The rows below fall into families. The same turns and mirrors carry the whole set onto itself and the rows of a family onto each other. For each named row, which other rows are in its family? Write them in the order they are listed.
These 32 rows form 4 families of 8 rows each.
mede: -0.22 -0.27 -1.44 -1.39  0.05  0.20  1.52  2.80 -2.24 -0.81  0.22 -1.91  0.20 -1.26 -4.99  0.40
Laru: -0.50  0.86 -1.46 -0.47 -2.68  1.79  2.39  0.80 -4.75  1.13  2.05 -1.63  2.45  1.15 -2.54  1.88
Vir:  0.97  1.75  2.01  0.46 -1.19 -1.54  3.12 -0.39 -4.64 -1.25  1.39  0.13  1.80  0.34 -3.23  3.21
tumev:  0.13  0.84  1.96  0.81 -1.14 -0.74  2.60  2.39 -2.48  0.06 -0.19 -0.31  1.29  3.12 -1.54  2.82
moduk:  0.08  0.86  0.40  0.37 -3.43 -0.11  1.70 -0.85 -5.20 -1.13  1.08  0.39  2.07  0.02 -0.98  3.53
faled:  1.95  0.74 -4.42  0.03 -0.89 -1.04  0.67  1.41 -1.73 -2.54  0.61  0.23  0.70 -0.86 -0.57  0.80
Bim:  0.80  0.26 -1.57  2.02 -0.46 -1.27  2.01  2.54 -4.09 -2.46  0.00  0.14  0.35 -0.66  0.53  1.04
vene:  0.81 -0.21 -0.67 -0.93 -2.94 -0.72  0.67  2.31  0.21 -0.10 -0.91 -0.44  0.86  1.85 -1.26  2.04
tiv:  2.12  1.89 -0.42  1.86 -0.35 -1.87  4.03  1.56 -4.40 -0.89  1.54 -0.10  1.73  1.48 -0.82  1.53
Goto:  0.27  1.00  0.39 -0.50 -0.28  0.06  3.73  2.06 -3.98  0.65  1.71 -2.18  1.33  0.66 -4.89  1.24
nipo: -0.83 -0.11  0.66  0.61 -1.66 -0.63  0.71  0.35 -4.75 -2.65 -0.28  0.49  0.49 -1.69 -1.29  2.84
notig:  0.87 -0.59  0.37 -0.41 -3.93 -1.73  0.94  0.59 -2.43 -1.38 -0.68  0.05  0.40 -1.74 -1.65  2.18
repus:  1.08  1.13  0.23 -0.92  1.12 -1.18  1.60  2.28 -0.03 -1.38  0.00 -0.26  0.76  2.17 -3.91  2.17
Pulo:  2.21 -0.03 -2.45  0.87 -2.54 -1.84  1.71  2.37 -2.08 -1.32 -0.26 -0.18  0.44 -0.62  0.26  0.45
bapo:  3.50  2.35 -3.36 -0.09 -0.62 -1.60  2.85  0.55 -1.90 -1.01  2.08 -0.03  2.38  1.24 -1.93  1.28
goz: -0.86  1.82 -0.38  0.19  1.78  1.04  1.13  1.29 -3.10 -1.90  1.05  0.19  1.73  2.99 -2.22  3.47
Ret: -1.86 -0.06 -0.69  0.16 -0.23  1.52  1.87  2.28 -5.41 -0.83  0.78 -1.50  0.62 -0.64 -2.95  1.46
ponor: -1.23  0.37 -1.20  0.20 -2.27  1.46  0.15  1.30 -2.92 -0.68  0.14  0.25  1.74  2.77  0.47  3.22
vekol:  0.84  2.22 -0.69 -0.71  0.08 -0.46  1.76 -1.54 -3.94 -2.46  2.39  0.56  2.39  0.30 -3.79  3.55
ravo:  1.59  0.89 -0.79 -1.67 -0.55 -2.05  0.89  0.10 -1.13 -2.73  0.47  0.19  0.67 -1.56 -4.65  2.15
kapan:  1.17  1.95 -1.27 -1.08 -1.50  0.14  1.68  0.47 -0.81  0.03  1.41 -0.21  2.80  3.92 -2.23  3.15
mez: -1.12 -0.34  0.37  0.42  0.32  0.00  0.20  3.07 -2.05 -2.06 -1.22  0.11  0.00  0.95 -1.23  2.32
Nop: -0.26 -0.76 -0.18 -0.41 -3.24  0.22  2.42  2.75 -3.43  0.86  0.08 -2.18  0.65 -0.68 -2.78  0.60
Lik: -0.28  0.81 -3.06 -1.48  0.07  0.91 -0.92  1.14 -0.25 -2.00  0.25  0.18  1.23  1.69 -1.97  2.63
noda:  2.09  2.61 -2.69  0.96  1.49 -0.96  2.85  0.73 -3.91 -2.17  2.29  0.27  2.03  1.30 -1.80  1.74
fuge:  1.26  1.18 -1.98  1.87 -1.65 -0.44  2.61  1.17 -4.89 -1.24  1.21  0.29  1.77  0.92  1.15  1.74
rumu:  1.22  0.82 -2.22 -2.08 -2.67  0.52  2.19  1.46 -1.64  1.15  1.65 -2.04  1.83  0.46 -4.54  0.87
pof:  2.37  1.86 -0.97 -1.77 -2.05 -1.42  1.83 -1.24 -1.58 -1.31  1.75  0.24  2.40  0.19 -4.23  2.71
fusi:  0.84  0.12 -2.25 -1.60 -2.50 -0.69 -0.60 -0.52 -1.78 -2.61  0.21  0.58  0.99 -1.80 -2.36  2.37
Nofo: -0.89 -0.32 -3.33 -1.40 -2.37  1.97  0.34  1.72 -3.35 -0.37  0.89 -1.67  1.10 -0.91 -2.57  1.08
ded: -0.50  1.31 -2.82 -1.40  0.66  1.75  1.66  0.84 -3.70 -0.77  2.33 -1.48  1.88  0.37 -4.68  1.71
tuzu:  3.18  1.36 -2.91  0.00  0.62 -2.48  2.18  1.89 -1.17 -2.24  0.93 -0.11  0.75 -0.21 -2.53  0.57

Which other rows belong to the same family as Nop? mede, Laru, Goto, Ret, rumu, Nofo, ded
Which other rows belong to the same family as repus? tumev, vene, goz, ponor, kapan, mez, Lik
Which other rows belong to the same family as Vir? moduk, nipo, notig, vekol, ravo, pof, fusi

The rows below fall into families. The same turns and mirrors carry the whole set onto itself and the rows of a family onto each other. For each named row, which other rows are in its family? Write them in the order they are listed.
These 32 rows form 4 families of 8 rows each.
Lafo:  0.35 -1.66 -1.07 -2.40  0.24 -0.07 -2.29  1.70 -0.01  1.34 -0.61  0.17 -0.86
lazil: -0.81  1.34 -0.04  0.30 -0.48 -0.89  1.90  0.91  0.54 -1.75  0.64 -1.22 -1.51
safi:  0.56 -0.96  0.40  0.34 -0.27 -2.19  0.14 -0.37 -0.20 -2.90 -1.53 -0.18  0.57
gute:  0.67  0.86 -1.13 -1.30  0.42 -2.91 -0.97  0.95 -0.08  1.11 -1.76  0.62 -1.31
Guli: -0.09 -0.07  0.15 -0.70 -0.29 -0.81  0.16 -0.49 -0.90 -3.25  1.86 -1.52  0.83
zulof: -1.51  1.36  2.80 -2.35  1.42  1.04 -0.14 -1.89 -0.26  0.04  0.56 -0.07 -0.65
tinu: -0.32 -0.84  1.80  0.50  0.68  3.05  0.41 -0.35  0.71  0.40 -0.05 -0.15 -1.84
Lilo:  0.87  0.10  0.47 -0.95 -0.94 -0.08 -2.16 -1.32 -1.76  1.72  0.42  3.36  0.50
Zep: -0.50  0.54 -0.83 -1.26 -0.29 -0.75  0.02 -0.90  0.10 -3.17 -1.67  0.44  0.89
per:  0.44  0.85 -1.30  0.50 -0.04 -1.41  0.31  2.16  0.16  1.24  0.92 -0.44 -2.20
mel:  0.67 -0.66  1.32  3.00 -0.66  1.10 -0.56  0.37 -0.03  1.23  0.82  1.09 -0.87
babal:  0.20  0.08 -2.05 -2.44  0.33 -0.92 -1.90  0.65  0.08  0.39 -2.03  1.47 -0.08
bez: -1.15  0.66  1.90 -2.10 -1.22  0.55 -0.97 -2.55 -0.99 -0.76 -0.22  2.73  0.81
kel:  1.57 -1.51  0.14  2.04 -0.11  2.09 -0.20 -0.52 -0.59 -0.20 -0.46  1.85 -0.73
rozi:  1.25  1.26  1.52 -0.82  1.80 -1.37 -1.38 -2.52 -1.93  0.83  0.60  0.83  0.46
gimib: -1.67  1.65  3.04 -1.86  0.18 -0.94 -1.21 -1.85 -0.38  0.36 -0.26  1.60  0.45
bogo: -1.34 -0.13  1.74  0.01 -1.92  2.68  0.47 -1.08 -0.36 -1.04  1.35  1.65 -0.31
rivu: -0.17 -1.68  0.01 -1.80  0.24 -1.13 -1.18  1.36  0.77  0.49 -2.63  0.71 -1.01
pez: -2.08  0.21  3.04  0.38 -0.72  1.93  0.36 -0.52  1.02 -0.54 -0.01  0.59 -0.89
tega: -1.51 -0.34  1.64 -1.52  0.19  3.16  0.29 -0.46  0.46 -0.06 -0.46  1.46 -1.54
funo: -0.73  1.36  0.26 -1.45  0.05 -2.60  0.58 -0.42  0.49 -1.97 -2.01 -0.04 -0.51
vave:  2.03  0.71  0.16  0.51  0.74 -0.73 -1.16 -1.87 -2.65  0.35  1.50  2.17  0.66
Zosi: -1.12  1.94  1.65 -2.99  1.01  0.36 -0.71 -1.81 -1.49  0.37  1.47  1.71 -0.16
gen: -0.22  0.78  0.34  0.00 -0.08 -1.97  0.80  0.55 -0.98 -1.60  2.93 -1.12 -0.02
togof:  1.13  0.72  1.36  0.80  0.19 -1.70 -2.18 -1.02 -1.51  2.18  0.62  2.07  0.43
susa: -0.94  0.24 -0.07 -2.14  0.37 -0.94 -0.57  2.44 -0.02  1.83  1.80 -0.32 -1.52
limu: -0.66  1.23 -1.32  0.23 -0.54  0.23  1.10  0.69 -0.14 -2.38  2.28 -0.77 -0.11
feri:  0.05  0.83 -2.43 -0.94  0.02  0.13 -0.85  2.19 -0.23  1.44  1.93  0.31 -1.02
pem:  2.53 -1.02  0.52  2.03  1.01  0.57 -1.06 -0.78 -0.96  1.26 -0.02  0.71 -0.67
lato:  0.80 -1.69 -0.24 -1.65 -0.05 -1.19 -1.47 -0.64 -0.32 -2.20 -1.98 -0.01  0.87
lok:  0.73 -0.65  0.28  1.18 -1.54  2.02 -0.86 -0.05 -1.00  1.41  2.00  2.33 -0.53
pesig: -0.55 -0.14 -0.54 -1.63  0.05  0.39 -0.61  1.81 -0.58  0.28  3.28 -1.35 -0.91

Which other rows belong to the same family as limu? Zep, mel, babal, gimib, pez, togof, feri
Which other rows belong to the same family as gute? lazil, Lilo, per, bez, bogo, funo, lok
Which other rows belong to the same family as pem? Lafo, Guli, zulof, tinu, rozi, lato, pesig

The rows below fall into families. The same turns and mirrors carry the whole set onto itself and the rows of a family onto each other. For each named row, which other rows are in its family? Write them in the order they are listed.
These 32 rows form 4 families of 8 rows each.
kagu:  1.29  0.61  0.95  1.34  1.64 -0.27  2.19 -1.32  0.60  0.44 -0.04  0.22  1.65 -0.48  1.97  3.05
nom:  1.16  0.75  1.63 -0.62 -0.45 -2.32  1.79 -0.09 -0.19  1.29 -0.66 -3.19  1.24  0.51 -0.66  0.16
ful: -1.65  0.65 -0.59 -0.50 -0.58 -1.19 -0.64  1.38  0.59  1.86 -0.71 -2.21 -1.34 -1.47  1.90 -1.47
Maful:  3.92  2.15  0.88 -0.83  1.74 -0.81  0.24 -0.21 -1.43  0.29  0.37 -1.89  0.80 -0.43 -0.94  0.55
Mize:  0.45  0.28  0.82  0.15 -3.12 -1.22 -0.78 -0.38 -1.39  0.12 -0.55 -2.43  1.24  1.71  1.22  0.12
Niz: -0.67  0.19 -0.12  0.20 -3.21 -0.78 -1.86  0.34 -1.04  0.37 -0.56 -2.12  0.13  0.93  2.26 -0.57
vuzuv:  2.25  0.56  3.33 -1.35 -0.83 -0.42 -0.21 -0.74 -0.23 -0.29  0.55 -0.04  1.34  1.64 -0.51  1.88
sopo:  1.21  0.50  1.51 -0.24 -2.01 -1.70  0.66 -0.45 -1.04  0.45 -0.63 -2.97  1.79  1.50 -0.03  0.37
rodom: -0.17  0.93  1.69 -2.18  1.93 -0.26 -0.08  1.23  1.95  1.63  0.20  0.34 -1.91 -1.94  0.60  0.05
nune:  1.14  1.10  2.64 -2.21  2.14 -0.82  1.13  0.56  1.54  1.43  0.33 -0.24 -0.72 -1.11 -0.72  0.79
Zago:  0.99  1.96 -1.41 -0.74  1.51  0.26 -2.38  1.39 -0.63  0.90  0.31 -0.99 -1.85 -2.44  1.57 -0.96
paz:  2.15  0.81  3.35 -1.88  1.02 -0.77  1.02 -0.31  0.57  0.66  0.46 -0.36  0.74  0.43 -1.12  1.46
vapek:  4.01  1.89  0.80 -0.46  0.15 -0.47 -0.94 -0.59 -2.17 -0.59  0.48 -1.68  1.37  0.59 -0.35  0.94
nedo:  2.97  2.29  0.28 -1.23  2.88 -0.91  0.28  0.59 -0.54  0.99  0.24 -1.84 -0.39 -1.89 -0.54 -0.03
Gebif: -0.12  0.17 -0.28  1.91 -0.40  0.82 -0.49 -1.08  0.05 -0.24  0.11  1.00  0.87 -0.13  3.98  2.54
tupon:  3.31  1.52  0.09 -0.02 -1.05  0.18 -2.38 -0.37 -2.59 -1.02  0.51 -1.21  0.95  0.87  0.77  0.63
Nabis:  1.81  2.15 -0.70 -1.19  2.70 -0.35 -0.77  1.16 -0.27  1.20  0.21 -1.41 -1.47 -2.70  0.48 -0.66
Mosur:  1.29  1.60 -1.58 -0.22 -0.13  0.61 -3.50  0.92 -1.38  0.00  0.43 -0.65 -1.36 -1.28  2.30 -0.69
Romak:  0.74  0.28  0.33  1.83 -0.28  0.46  0.38 -1.55 -0.20 -0.31  0.18  0.79  1.65  0.45  3.23  3.02
Zasek: -0.97  0.64  0.83 -1.74  0.57  0.41 -2.00  1.39  1.45  1.22  0.43  0.89 -2.31 -1.66  1.86 -0.21
fuz: -0.61  0.28 -0.74  1.71  0.42  0.78 -0.31 -0.64  0.56  0.32 -0.01  1.24  0.09 -1.11  4.18  2.14
bipur:  0.29  0.93  1.16 -0.96  0.60 -2.21  1.93  0.59  0.56  1.92 -0.84 -3.20  0.13 -0.77 -0.38 -0.47
dagag:  1.41  0.46  0.89  1.68  0.48 -0.05  1.34 -1.73  0.02 -0.05  0.02  0.39  2.07  0.40  2.42  3.28
gasi: -1.59  0.35 -0.76 -0.12 -2.19 -0.80 -1.72  1.07 -0.28  1.11 -0.56 -1.94 -0.85 -0.45  2.48 -1.22
bag:  0.26  0.22  1.40 -0.91 -2.38  0.81 -3.07  0.17 -0.49 -0.47  0.50  0.88 -0.25  1.10  2.10  0.92
pariv:  0.64  0.68  0.63  1.14  2.45 -0.36  2.29 -0.91  1.15  0.91  0.02  0.32  0.84 -1.35  2.10  2.60
tebe:  2.09  1.50 -0.96  0.04 -1.13  0.61 -3.60  0.19 -2.29 -0.68  0.50 -0.71 -0.18  0.09  1.90 -0.05
dov: -0.10  0.63 -0.05  1.16  2.42  0.06  1.55 -0.50  1.34  1.26 -0.02  0.56  0.04 -1.95  2.91  2.11
pudos: -0.68  0.29  0.69 -1.18 -1.27  0.90 -3.11  0.91  0.45  0.32  0.45  1.06 -1.65 -0.36  2.51  0.08
madin: -0.67  0.41 -0.58  1.45  1.50  0.44  0.46 -0.36  1.09  0.95 -0.04  0.94 -0.38 -1.89  3.76  1.90
Gubot:  1.53  0.22  2.58 -0.99 -2.12  0.23 -1.88 -0.56 -0.80 -0.80  0.62  0.58  0.94  1.88  0.82  1.59
Runaz: -0.92  0.84  0.08 -0.84  0.55 -1.79  0.91  1.12  0.94  2.22 -0.85 -2.74 -0.93 -1.53  0.67 -1.16

Which other rows belong to the same family as Mosur? Maful, Zago, vapek, nedo, tupon, Nabis, tebe
Which other rows belong to the same family as nom? ful, Mize, Niz, sopo, bipur, gasi, Runaz
Which other rows belong to the same family as pudos? vuzuv, rodom, nune, paz, Zasek, bag, Gubot

